In the data rows, the value 128 means zero.
Some points:
[106 103 143 108 119 170 119 127 137 111 165 118  91  94 123 117 133 144 156 168 114 105 123 149 172 164 141 163  97 114 162 156 156 138 132 102 103 177 110  90 139 112 132 152 170 100 130 104  93 167 163 133 129 137 100 133 134 110 145 129 123 119 169 134]
[141 150 110 136 157 142 136 107 160 141 108 140 121 146 144 144 121 159 125  95 116 124  86 138 148  99 114 153 133 106 164 108 121 193 140 119 135 116  97 130 141  98 132  77  98 136  82 135 147  90 100 112  68 168 128 160 118 162 120  85  87 125 112 146]
[ 91 159 143 125 122 148 111 152 131 105  93 125 122 143 114 133 106 141 137 153  89 136  86 150 121 128 153 128 141 124 122 173 148 141  97 119 151 152 119 106 163 129 174 133  94 116 151 145 126  89 102 122 133  95 122 113  90  83 136 149 148 125 130 125]
[ 98 128 106 141 123 150 133 119 119 120  94 159 165 163 140 135  95 161 148 152 103 148 121 157 144 134 110 103 100 122 119 152 176 107 139 118  98 148 148 123 120 142 105 127 125 113 171 147 106 170 124 112 101  97 101 123 101 125 110 152 102  63 146 116]
[106 160 159 136 130 133 122 136 125 130 137 146  79  97 102 117 128 119 135 115 118  98 166 145 110 139 153 164 171 108 139 141 141 147 114 130 127 143  86 134 125 147  88 137 165  99 181 145  69 114 111 101  70 128  81 132 112  96  97 149 108 125 145  81]
[132 103 126 121 149  88 113 119 131 129 116 110 154 158 137 139 113 102 135 146 145 123 163 127 152 115 130 116 121 116 167 103 120  97 143 125 173 118  78 146 142 151 133 110 107 178 115 118 130 168 123 105 111 160 135 107  94 116  98 153 127 159  99 122]
[173  78 126 104 126 105 119 126 137 143 147 112 122 143 144 122 163  92 106  87 168 153 110 142 124 114 139 161 128 147  84 111 104 137 105 138  94 119 127 143 109 147 109 159 121 134 130 143 150 117 147 166 159 125 157 154 171 157 140 134  86 145 193 128]
[ 99 123 142 129 122 111 111 162 124 123 118 120 135  90 150 118 169 154 135 126 183 125 128 106 103 116 108 111  85 146 124 129 178 131  89 152 107 149 112 146 123 157  91 116 131 129 134 143 147 137 158  57 169 128 151 125 126 144 140 137 132 161 122 144]
[163 132 138 139 155 111 125 133 134 137 109 133  96  73 153 161 143 131  97 158 142 121 162  96  98 135 131 132 125 117  91 106 107  82 101  98 163 103 163 127  95 159 163 157 160 128  99 126 127 166 116  98  96 137 128  91 155 144 101  74 142 131 120 110]
[152 148 132 146 125 120 112  97 130 136 192 146 135  98 127 121  82  90 109 122 118 168 107 122  75 205 124 127 125 122 165 120  96 135 119 146  97 133 151 136 142 119 158 107 138 152 153 115 112  98 123 175 151 143 143 113 102 152 116  90 168 115 100 129]
[ 96  96 133 138 104 134 120 133 115 114 155 105 138 116 121 118 179 144 125  87 143 137  83 143 163  97 109 117 203 150  93 142 129  98 142 118 122 103  96 128  77 132 124 124  98 160 159 110 173 139 145 163 118 106 130 160 150 139 169 103 143 148 159 134]
[174 139 128 146 139 170 132 125 124  66 170 130 119 165 144 125 146  97 157 123 114  85 189 155 133 137 142 130 104 125 139 148 116 147 132 106 116 110 135 137 118 103 158 112  85  93  95 151 111 155 148  98 126 144  83  81 152 104 137 155 147 120 168 113]
[180 163 142 126 115 140 145  99 168 120  73 137 154 143 116 124 107 105  97  94 100 159 156 136 168 144 138 124 118 102 105 165 140 178 148 120 141 156 169 125 150 128 157 125 159 119 167 121 145 159 131 171 147  98 132 111 163 105 139 153  91 125  91 168]
[126 106 138 108 143 125 138 138 116 139 119 120  71 174 151 130 141 127 129 121 184 120 132 111 170  94 114 102 148 149 137 128 123 124 146 161  79 139 107 127 127 173 136 134 115 162 130 121 193  88 159 111 138 119 115 108 123 107 139 167 176 131 135 133]
[ 71 124 124 131 129 103 140 130 107 138 126 115 108 194 140 142 121 124 136 154 115 128 150 110 122 135 106 137 136 179 155  89 106 147 149 149 151 103 115 101 141 158 111  95 128 125 103 138  89 137 116 184  92 148 174 146 143 146 132  88 147 130 127 148]
[ 90 135 123  92 119 128 152  93 145 133 140 104 183  99 128 139 132 108 132 161 135 104  98  81  89 111 118 139 119 121 125 114  96 118 163 123  98 109  78 129 103  90 134 126 123 130 133 142  94 102 123 176 160 112 129 133  76 142 119 132  86 120  68 147]
[ 89 149 122 133  90 171 127 127 136 158  87 139 164 154 116 115  93 126 109  93 129  87 103 136  95 150 161 116 161 118 105 138 157 128 124 102 146 155 170 128 141 128 182 135 132 108 127 120 129 137  98 135 172 138 142 159 126 117 105 153 145 119 124 110]
[135 105 124 139 135  98 127 140 101 134 157 137 103 127 137 116 136 124 108 126 149 125  88 134 110 117 112 140 101 135  89  81  98 143 137 148 159 105 171 125 137 108 129 140 186 138  73 111 163 111 165 114 117  65 124 110 146 143 143 143  98 141 125 106]
[136 134 111 129 108 126 129  86 131 121 144 119 166 140 109 117  99 191 127 166  90 141 134 130 152 157 133 140 153 118  87 168 151  95 121 151 118 132 153 120 151 159  68 140  97 113 121 131 122 105  82  71 175 111 136 137 171 140 120  87 160 125 107 107]
[169 164 114 137 127 111 132 171 131 162 140 111 163  99 117 126  96 138 150 125 109 149 134  93 128  72 138 126 105 139 171 115  88 108 123  91  98 124 141 140 136  83 119 115 181 131 161 122 108 111 103 145 131 138 135 132 138 148 118 115 174 135 104 128]
[130 108 126 119 152 109 139 170 105 115 121 153 124 113  89 126 172 147 136 115 121 126 160 153 113 140 117 134 111 117 133 113 140  92 123 137 189 110 153 130  97 114 110 156 110 123 111 113 145 102 138 181 173 179 121 108  87 103 159 149  76 121 147 123]
[162 109 104 129 127 121 135 130 110 142 108 137 102  87 116 128 140  93 129 129 131 152 139 104 127 114 125  54 132 142 138 115 126 131 130 162 150 112 135 147 136  79 104 140  94 131  89 115 138 154 141  87  81 143 148 179 138 131 132 118 150 133 127 163]
Along one direction, these points spread out more than along any other. Take the direction at right angles to it along which they spread out most. Go by this last direction. How far along it is each point below, from 0 to 99? The average is 50, and the first point in the table lies past the average. One standard deviation of the points above along it is 16.
[106 160 159 136 130 133 122 136 125 130 137 146  79  97 102 117 128 119 135 115 118  98 166 145 110 139 153 164 171 108 139 141 141 147 114 130 127 143  86 134 125 147  88 137 165  99 181 145  69 114 111 101  70 128  81 132 112  96  97 149 108 125 145  81] 61
[174 139 128 146 139 170 132 125 124  66 170 130 119 165 144 125 146  97 157 123 114  85 189 155 133 137 142 130 104 125 139 148 116 147 132 106 116 110 135 137 118 103 158 112  85  93  95 151 111 155 148  98 126 144  83  81 152 104 137 155 147 120 168 113] 69
[ 90 135 123  92 119 128 152  93 145 133 140 104 183  99 128 139 132 108 132 161 135 104  98  81  89 111 118 139 119 121 125 114  96 118 163 123  98 109  78 129 103  90 134 126 123 130 133 142  94 102 123 176 160 112 129 133  76 142 119 132  86 120  68 147] 23
[ 91 159 143 125 122 148 111 152 131 105  93 125 122 143 114 133 106 141 137 153  89 136  86 150 121 128 153 128 141 124 122 173 148 141  97 119 151 152 119 106 163 129 174 133  94 116 151 145 126  89 102 122 133  95 122 113  90  83 136 149 148 125 130 125] 56
[130 108 126 119 152 109 139 170 105 115 121 153 124 113  89 126 172 147 136 115 121 126 160 153 113 140 117 134 111 117 133 113 140  92 123 137 189 110 153 130  97 114 110 156 110 123 111 113 145 102 138 181 173 179 121 108  87 103 159 149  76 121 147 123] 61
[180 163 142 126 115 140 145  99 168 120  73 137 154 143 116 124 107 105  97  94 100 159 156 136 168 144 138 124 118 102 105 165 140 178 148 120 141 156 169 125 150 128 157 125 159 119 167 121 145 159 131 171 147  98 132 111 163 105 139 153  91 125  91 168] 46
[106 103 143 108 119 170 119 127 137 111 165 118  91  94 123 117 133 144 156 168 114 105 123 149 172 164 141 163  97 114 162 156 156 138 132 102 103 177 110  90 139 112 132 152 170 100 130 104  93 167 163 133 129 137 100 133 134 110 145 129 123 119 169 134] 69
[126 106 138 108 143 125 138 138 116 139 119 120  71 174 151 130 141 127 129 121 184 120 132 111 170  94 114 102 148 149 137 128 123 124 146 161  79 139 107 127 127 173 136 134 115 162 130 121 193  88 159 111 138 119 115 108 123 107 139 167 176 131 135 133] 71
